Each row is where one point has got to under a steady rotation. How many steps took it there?
The counts run from 0 to 213.
[  4.7 -11.6   5.8  15.6  24.7  10.5  -9.7  -9.8 -14.7  11.4  -1.0   1.0
 -22.6 -12.3  26.4  30.1  10.3   3.3   5.0   5.6   6.0 -21.7  -1.9 -13.8
 -39.0  -2.4  19.3  -1.6   1.8 -13.4  -9.0  27.0  -9.6 -25.9  16.9 -13.9
  -0.4   9.6   0.3]  128
[ 17.9   4.2   3.0  -5.3  19.4 -14.4  32.4  14.4  -7.7   6.6   6.8 -20.5
  -6.8  -4.1   2.2  14.5  -7.6  -4.3  26.7  -8.0  -0.7  -1.5  15.0 -15.8
 -14.0  -6.9 -13.1  14.0 -13.6  -1.1 -15.4  16.2  -3.6  -7.1   7.6  16.7
  27.4 -22.7  33.9]  8
[-10.7  26.2 -10.5  10.3  16.7 -14.2 -22.4 -20.0  15.2 -13.2 -12.7  13.6
   7.7  -6.0  -3.8   0.2   3.2  22.4  -7.1 -43.4   4.5  -8.3  14.8  17.3
  -1.6  18.6  21.7 -12.5 -10.7  -7.1  14.5   0.0  22.5   5.1  -5.1 -14.9
 -18.4   8.4 -17.4]  146
[-24.6  -5.5  17.9 -13.6 -19.4   2.4  11.4  17.4  -2.6  22.3  24.9   2.4
  16.9   3.1 -10.1   3.6 -40.7  -8.9  11.6  18.1   6.5  -7.8  -4.2   7.6
  19.7  -2.3 -21.8   5.6  -1.3  -2.0  -4.2  -5.1  -4.9  -1.0   3.4  16.8
   0.6  38.3  13.6]  181
[-27.1  -5.1   2.6   5.9   0.3 -28.6 -12.6   0.1  26.3  -6.5 -33.7  15.2
   6.3  12.1   2.8   2.5  -8.1  -5.2 -13.6 -28.6  20.1  14.6 -11.2  20.0
  -0.2   5.8  -0.6  18.5   6.4   3.7  -4.4  -5.2  24.3  -3.0 -14.1 -21.9
 -20.9  12.3   2.1]  65
[-16.0  -0.7  11.0 -11.3   8.3  -0.3  24.3  28.6   5.0  17.0  11.2  13.2
  31.8 -10.1 -26.0  -7.6 -32.8  11.9   7.0  16.6  -6.0  10.3  20.9  21.5
  18.4  -7.1  -7.1 -21.7  -9.7 -10.2  -3.8 -10.1   7.6   8.6  -2.5   1.5
   9.3   8.6  -9.6]  175
[-17.9  -0.9 -18.7  22.1   6.4   1.3   4.5  12.9  30.6 -11.0 -16.6   4.2
   7.5  -1.9 -36.9 -24.7 -24.5 -23.3   3.0 -14.1  -3.1   0.1   2.2   9.4
   2.5   4.4  -3.1   3.0  21.7   3.7  -2.9  31.2  11.1 -21.5   8.4  21.3
  18.7  -6.4  12.0]  76
[ 16.7 -11.2   7.3  12.8   8.3  17.8 -21.6  11.8 -14.4   2.6  16.3  -0.6
   0.4   7.3  23.8  15.2  17.1   3.5   8.8  18.0  -3.3 -21.8   6.4 -10.6
  12.0  13.7  17.5  27.9  -2.6  -4.6  -1.3 -30.5 -13.0  14.8  -0.1  13.4
  21.9  20.8 -14.5]  115
[  6.9  -5.8  13.2  13.6   2.7 -15.2 -27.4 -21.0  -8.4  -3.0 -11.1  -2.0
 -11.5   6.0  21.7  25.4  46.8  12.9  -2.3  -6.4   3.1   4.1 -20.9  -9.6
 -10.0   2.9   9.7  -3.3  10.1  16.0 -12.2   3.8   2.3   4.0  -0.2 -14.4
 -13.1   0.9 -26.4]  132
[ -8.3  -4.6  -6.3  -2.5 -16.8  -6.5  23.8  -5.3  -2.7  -3.1   0.5  15.8
  23.2   9.7 -13.7  -4.0  -7.6   4.0   6.1  -8.1  -9.6  -8.1   6.0   3.5
  15.8 -16.5 -33.6   1.9  19.2  26.0  20.7  21.3 -25.3 -26.1 -11.6  13.3
 -12.6   7.8  10.5]  165
[  9.8 -11.6  26.7  -6.9   8.2   3.8   2.2   1.7   2.5   0.7  18.8  -9.4
  12.9 -21.3 -15.8  31.4   5.2  15.5  15.2   9.9   9.7   5.6   7.7 -20.2
  12.9  13.5 -18.8 -13.3 -27.6  11.8 -14.6 -19.5   2.5  13.8   8.0  17.9
  13.7 -19.7  18.1]  11
[-27.7   9.9  -5.6  -2.7  -1.2 -34.5  -9.6  -8.5  10.6   7.8 -23.0  12.3
   1.2   8.5  -3.0  -7.5 -16.7  -8.2   0.1 -43.3  10.0   9.0 -19.5  24.4
 -12.2 -17.0  -7.5  13.0   1.4   5.2   2.2   1.9   4.8  -9.2  -8.3 -18.8
 -27.3  11.9   9.3]  66
[-17.2  20.5   0.5  13.7  -2.3 -26.0 -14.0  17.8  33.0 -13.9 -23.8  -2.7
  12.2   8.0 -14.9 -15.1 -11.1 -15.4   3.7 -23.0 -17.0  15.1  -2.6  33.0
  -5.9  -2.8  -3.3 -13.5   1.3  -6.3   1.0  -2.0  32.3  -3.1  -4.2  11.2
   2.7   6.2  -4.6]  71
[-15.2  -5.5  -8.2   2.0 -10.2  -6.7   8.2  -4.5  21.2 -19.7 -19.2  -1.4
  -5.6   9.6 -35.6 -13.2  -8.3 -29.4   7.2 -20.6  -1.5  16.5 -14.8   9.1
  -1.7 -19.2 -23.0   2.2   1.8  22.5   3.1   2.7 -13.0 -16.9  -6.1  -4.0
  -5.7 -12.1  22.4]  74
[  8.3  -2.9   3.0  -1.9   7.2  23.6  -7.5  11.9 -13.2  -4.2  17.0 -24.7
   2.4  -3.9  -5.9  -0.3  16.7   3.5  -6.3  32.4  -2.4  -3.7  -4.7   5.3
  18.1   3.1  23.7   7.4  -5.9   0.7 -17.6 -37.9 -14.6  30.4  15.9   2.3
  27.5 -13.5 -24.4]  109
[  0.9 -11.7  14.8  17.5  -3.7  -8.1   8.1  -9.2  19.6 -10.5 -17.7  26.8
  -3.3  20.0  -2.9  -0.7  28.3 -14.7   3.6  -3.2  19.2  23.9  -9.8  24.6
   8.2  -8.3  -1.0 -14.7   2.4   1.7   5.0  -9.6   4.2   0.7 -17.0 -38.9
 -29.6   5.6 -25.1]  57
[-17.5  -2.3   3.7  -2.7  16.7   7.2   3.0  22.4   7.5  -1.9   7.8 -22.3
   4.5   9.1  -7.0  -4.1  -9.5 -12.1 -15.2  15.0  -9.1   3.4 -10.4  20.7
 -18.8 -16.6   2.9  -4.4   3.8 -21.0 -24.6 -35.4   0.6  21.5   8.2  14.8
  30.2   5.2 -13.8]  191
[-10.9 -20.2  -8.0   4.1  18.6  19.6   2.5   9.6 -10.9  15.6  10.1 -15.9
 -15.1  13.2   1.3 -11.8  -5.2 -22.1  -2.0  14.7  -1.4 -23.6 -10.7  -8.3
 -12.7 -17.8  -1.5  25.4  13.1   2.3  -6.1   1.2 -29.2   4.8   7.2  16.8
  38.2  14.9 -19.1]  195
[ -5.4  -0.1   9.7  -0.4  -2.1  -5.6  37.1  37.9   4.6  12.3   1.3  10.8
  33.1   3.8 -10.2  -4.4 -30.0   5.9  11.9   1.7 -11.5  -2.6  28.4  27.2
   3.6 -16.5 -13.6 -10.0  -4.2 -12.7  -5.4   7.9  -2.6 -13.2   3.4  -3.0
  14.6  13.4   3.8]  174
[ -8.8   5.7   9.3  -3.3 -13.1   0.1  -1.5  34.3  -9.5  17.1  28.8 -22.3
  22.1  -3.8  12.0  15.7 -22.5   7.0   9.2   3.1 -10.5 -11.1   4.0 -12.6
   5.3   1.4  -2.4  17.5  -0.1   2.2 -17.0   3.1  -0.3   4.6  20.1  12.4
  31.1  19.3  18.4]  99
[  4.8   1.2  11.4  13.0  -3.7   5.7   3.7 -12.5  19.9  -4.7  -5.5  31.4
   1.9  14.7 -11.0  -6.7  14.6  -3.9   0.4   3.7  12.8  24.4  -1.5  15.7
   8.4   7.1   1.5 -28.6   0.3 -16.0  15.1  -3.1  27.7  -5.9 -14.9 -26.8
 -27.2  11.9 -31.0]  56
[  5.9  -7.5  21.6  -3.5  20.2  11.9 -21.6   4.4   2.8   3.2  20.8  -3.8
  -6.0  16.4  15.2  12.7  -7.5   0.5  -1.0   2.8   0.8  -5.8 -14.4  -1.3
  -8.4 -15.3 -22.8   1.9  -9.0 -16.9   0.2 -36.0   4.6  24.6  -4.4  23.2
  16.4  24.1 -19.0]  198
[-12.5  -2.8   2.4  17.4 -25.8 -10.5 -13.4   4.6  31.8  -7.7 -19.0  18.8
  -2.6   9.4 -16.4  -8.7  -9.2 -34.0  20.6 -17.2   2.7   1.4  -8.6   4.1
  11.0  13.8  -8.8   8.5   3.7   9.3  10.3  20.1  20.8 -15.9  -6.4  16.4
  -7.5  26.6   8.5]  69
[ -5.1  13.4 -17.0   2.0  14.6  10.4   5.7 -34.6   9.4   2.1 -12.2   6.6
 -19.1  -1.8 -14.6 -15.9  15.8  -3.3   6.9 -17.6  18.9  -2.0   1.1  -2.3
   0.1   8.7  17.9 -13.5  -3.8   4.3  10.7  26.1 -16.0  -8.4  -9.6 -29.3
 -26.3 -11.9  -8.7]  142
[ 14.8 -14.7  12.0  -4.4  21.5   2.0 -12.8 -19.3 -22.2   4.6 -12.0  -2.9
 -31.2 -22.8   3.0  -2.2  26.9   4.2   4.3  14.4  -3.0   0.7 -16.0  -8.2
 -26.8  -6.4  20.7 -17.7 -13.0  -5.8  -7.1 -16.3  -6.2   4.9   5.4 -19.8
   0.8 -11.2 -19.6]  125
[-17.5  -7.8  -9.1  25.0   9.9   8.5  -4.0  15.0  30.7 -22.6 -10.1   8.9
  28.2   3.0 -25.5   0.2 -30.4 -12.5  -5.5 -10.7   0.0   3.0  10.1  11.3
   4.0   4.1 -14.5  -4.4   6.1  -9.8   4.1  10.4  24.3 -19.8   6.0  20.3
  13.5  -0.5  23.3]  77
[ 16.0 -13.4   1.5   2.7   7.9  36.8 -16.4  -9.0 -22.1  10.5  24.5   1.3
  -5.8  -0.3   2.2   8.7   0.7  -3.0   5.8  26.7   6.8 -23.6   0.0 -20.3
  15.4  18.1   8.1  16.6  -4.2  -7.7   7.3 -20.3 -22.5  11.4   7.0  13.1
  16.1  17.9  -7.7]  114
[  7.2   1.1 -26.9 -10.8   8.4  13.9   8.3  -4.2 -11.2   9.8   0.5 -17.3
  -6.2  -2.6  16.8 -13.7   9.1  19.7  -9.9   9.1   8.5 -32.4  14.0  -9.2
  -4.0  14.0  33.3  22.2  -1.1  -0.4 -11.0  12.5 -39.3   4.8   2.8  -3.7
  14.1  -1.8 -13.0]  30
[  8.2   5.4  14.9 -21.3 -24.0   3.1  -2.3   3.2 -18.1  -1.3  32.5 -25.0
  10.1  -0.7   2.6  11.6  -5.5   2.7   0.0  31.5   4.4  16.5 -23.5  -8.0
  25.9  -2.7 -15.7   8.2  -6.1   7.4 -15.5 -35.1   0.7  27.3   2.7  13.7
   3.6  -4.8   7.7]  102
[ 13.1  11.4  -5.3 -20.4   4.8  27.2  -0.6 -11.5  -6.6 -15.7  12.6  -8.6
   2.6   6.2  10.9   7.0   7.1  34.9 -21.8  15.9  22.0  -8.4  12.6   5.4
   7.2  21.3  11.9 -16.0 -18.9 -14.1 -20.8 -29.4 -17.8  25.1   4.2  -1.5
 -11.6 -12.5  -3.6]  27
[ 12.8  12.7   2.1  12.5   9.3  -5.8  -0.3 -12.3  19.2 -16.6 -16.1   2.6
  -3.4  20.5  17.5   8.2  31.5   8.3  -6.1 -13.9  20.6  18.8   3.9   5.0
  -1.6  16.0  24.1 -10.7   6.4 -13.4 -12.1   8.7  26.4   1.8  -8.6 -24.0
 -17.9 -10.4 -17.1]  139
[ -7.9   0.8  -8.8  -0.8  18.7  -4.4   9.1  -9.3 -16.8  10.8  12.4  -8.0
   4.3   6.4 -24.2   0.0   1.4 -23.5  14.1 -19.1  -5.7  -4.2  -7.0 -20.5
   5.6 -11.0 -32.7  28.2   3.3  24.2  12.0   6.2 -22.1   1.1  -3.8  29.5
  23.4 -18.9  11.2]  0
[  1.7   1.8 -10.9 -11.9  -0.5  11.6   7.9 -13.5 -16.8  -1.6   4.8 -17.9
 -13.4   3.0  14.3  -5.1  22.7  24.6  -7.7   4.4   4.4 -24.8   6.0  -9.2
  -2.0  -0.1  19.1  13.8 -11.8  10.2 -13.2 -13.6 -53.6   5.1  -1.3 -14.6
  -3.8 -12.6 -14.9]  29
[  8.5 -12.4  16.3  13.0  11.8   5.6 -31.2 -31.0  -1.1   3.4  -2.3  12.7
  -4.7  -8.2  11.3  33.2  34.4  14.1   0.3   5.5  11.2  -1.4 -17.8 -15.2
   1.4  16.4   6.6 -11.5   3.6   3.3  -1.0  -8.8  10.0   1.7   0.9 -13.5
 -20.4   9.0 -22.4]  131
[  1.2   9.3 -12.5 -16.9  28.5  24.7   2.5  -8.3 -31.8  14.7  19.1 -20.9
  -2.5   1.5  15.3   2.0 -18.0   6.6  -8.9   7.4   4.0 -22.1  -0.7  -2.8
 -21.2 -17.1  15.3  23.3  -4.1 -11.1  -3.4 -15.3 -31.2   7.0  22.1  -0.1
  12.9   3.9   1.1]  112
[-14.1   7.0  -3.2 -27.0  -7.5   8.2  21.2   8.1  -9.6  14.8  14.5 -22.4
 -10.6   7.7 -17.5 -20.5 -26.4 -29.4   6.7  27.4  -5.5 -10.3 -21.5   8.4
  -8.2 -15.0 -10.0  -1.5   9.5  -8.3 -18.0  -4.3 -18.6   5.3  15.3  13.3
   2.4  13.9   0.6]  187
[-18.2   5.7   2.8 -38.9  -5.8  -3.6   7.8   7.1 -19.4  24.9  14.9 -20.7
  10.0 -33.9 -20.3  -3.8 -22.3  16.2  -3.4   7.5  -5.3  10.8  -8.9  -7.5
   3.0 -18.5 -15.8   5.7  -7.1  16.0  -1.6 -13.1 -11.4  17.1   6.1  -3.4
  14.9 -14.5  11.2]  96
[-11.1   3.3   9.4  24.7 -20.3 -27.5 -12.4  19.0  42.0 -15.8 -17.1  11.9
   7.6  19.3 -10.9  -4.8  -3.9 -26.7  17.7 -24.2 -11.9   2.0  -6.1  19.5
   3.7   7.2 -11.8   5.4   6.7  -1.9  -0.7  10.8  23.0 -10.4  -2.0   9.2
  -0.1  19.3   6.8]  70
[  1.7 -12.8  -2.6  -1.5   7.3   3.7 -10.1 -11.2 -17.4 -16.2 -34.3   8.0
 -18.7 -17.9  20.1 -13.9  11.7  24.7 -30.8  19.0  -1.2  -4.5  -3.6  14.2
 -24.5  -1.1  26.5 -19.0   3.8 -11.3  -6.7  -4.2   0.1 -11.3   2.4 -18.4
 -24.4  -1.9  -5.0]  43
[  1.1 -11.8  13.5  16.1   5.8  11.4  10.2  37.3  10.0  -8.1   6.6 -19.6
   8.6  19.9  -2.7   7.6  -3.8 -16.8   0.6  18.6  -5.3  -8.0  -9.8  15.6
  -0.2  -9.6   0.3   7.5   0.6 -19.5 -33.8 -24.7  -5.8  10.5  16.2  16.4
  30.6  15.6  -6.6]  190
[ -2.5  -6.8  12.4   1.4   0.6   1.0   6.1  38.5  13.2   3.3   7.6  -6.6
  19.7 -18.5 -17.8  11.0 -19.9  14.8   3.0  11.5   2.5  17.2  21.6  -1.1
  21.6   3.8  -3.7   6.5 -13.4  -3.7 -11.6  -3.4  20.9  13.1   6.4   9.8
  43.5 -12.1   8.1]  93
[-11.8  -9.1  -0.8  10.3   0.1 -13.5  14.9  -0.3  10.5   1.0 -33.8  16.0
 -16.8  13.6   0.0 -15.2  27.3  -9.5   1.0 -16.9  12.6  23.0 -11.8  25.5
  -4.0 -14.8  14.0  -2.9   1.6   5.2  -6.4   6.5  -2.6  -7.7 -23.2 -48.1
 -14.4  -7.8 -24.6]  58
[  4.3 -11.5   0.9  26.1 -10.3  -1.3  11.4  -3.0   2.6   3.2 -10.0  23.4
 -11.0  26.0  22.9   0.2  14.2 -10.8   1.4  -4.2   8.9  -4.8  -9.7   2.7
  -4.2  -7.2   4.9   6.1  28.4  -3.3   3.4  37.1   3.8 -29.8  -8.4 -23.4
 -15.8  21.3 -13.4]  53
[ -9.5 -10.3  -3.5 -27.1 -12.9  -1.3   8.5   7.4 -13.1  25.7  21.9 -15.8
   5.5 -27.1 -17.4   0.2 -26.1   6.6   1.5  19.9   7.4   4.2 -10.2 -26.4
  21.8   2.4  -8.5  22.7  -4.2  18.1   0.3   7.1 -16.0   6.8   5.5   3.4
  18.4 -10.6  19.9]  97
[  5.9  14.5 -15.4   0.3  11.5  -0.8  -7.2 -30.0 -20.3   6.2   0.3   0.4
 -22.5   4.5  23.4   5.8  14.4   5.3 -17.6  -8.2  19.1   7.6 -21.3 -18.3
 -18.9   5.9  18.7  -3.3  21.8 -10.4  -0.2  34.4  20.3 -13.8   2.5 -17.8
 -23.7  -3.9  -7.9]  134
[-32.6  -8.7  -8.9 -21.8  -5.2 -19.5  26.6  25.6 -10.7  35.1   2.9  -9.0
  12.0  -7.3  -8.7 -12.8 -39.0   1.6 -11.5  11.0   1.2  -0.2  -5.6   1.9
   8.2  -3.0   2.0  23.5   6.6   6.3 -16.2   4.7  -6.1  -0.8   6.4  -5.0
  18.1   6.1   6.0]  179
[-13.9  16.1  -0.1  -2.4  -3.8 -18.3  -6.2  -1.9  25.5 -24.0 -22.5   3.4
   2.7   3.1 -25.7 -23.5 -13.3 -13.8  -9.3 -15.7  -7.9  26.4 -14.1  25.5
  -2.2   2.3  -8.2 -13.9  -2.8  -8.0   4.1  -8.7  33.8   4.9  -2.0   9.7
 -17.1  -7.6   6.5]  72
[ 12.5   9.4  22.8  -7.3  19.7 -17.8   7.6  -1.1 -12.6  -7.6  16.1  -6.8
  12.0   9.9  -6.9  12.8   4.3  -0.3  21.6 -23.4 -15.7  11.0   4.1  -1.8
   2.8  -9.3 -29.1  -7.0 -13.5  -9.4  -0.3 -16.7  21.0  20.7  -3.4  35.2
  18.7 -14.5   5.9]  4
[ -0.2 -18.6  -5.6 -17.2 -14.7  -8.2  50.5  23.7  -2.4   0.7 -12.0  11.6
   8.2   3.1 -12.4 -24.9 -15.1  -8.8   8.2  17.0   7.3  15.1   9.1   4.9
  32.7  -7.3 -10.3   8.6   6.1   4.1   2.7  18.3  -8.8 -13.5 -11.7   0.9
   3.4 -16.3  16.2]  172
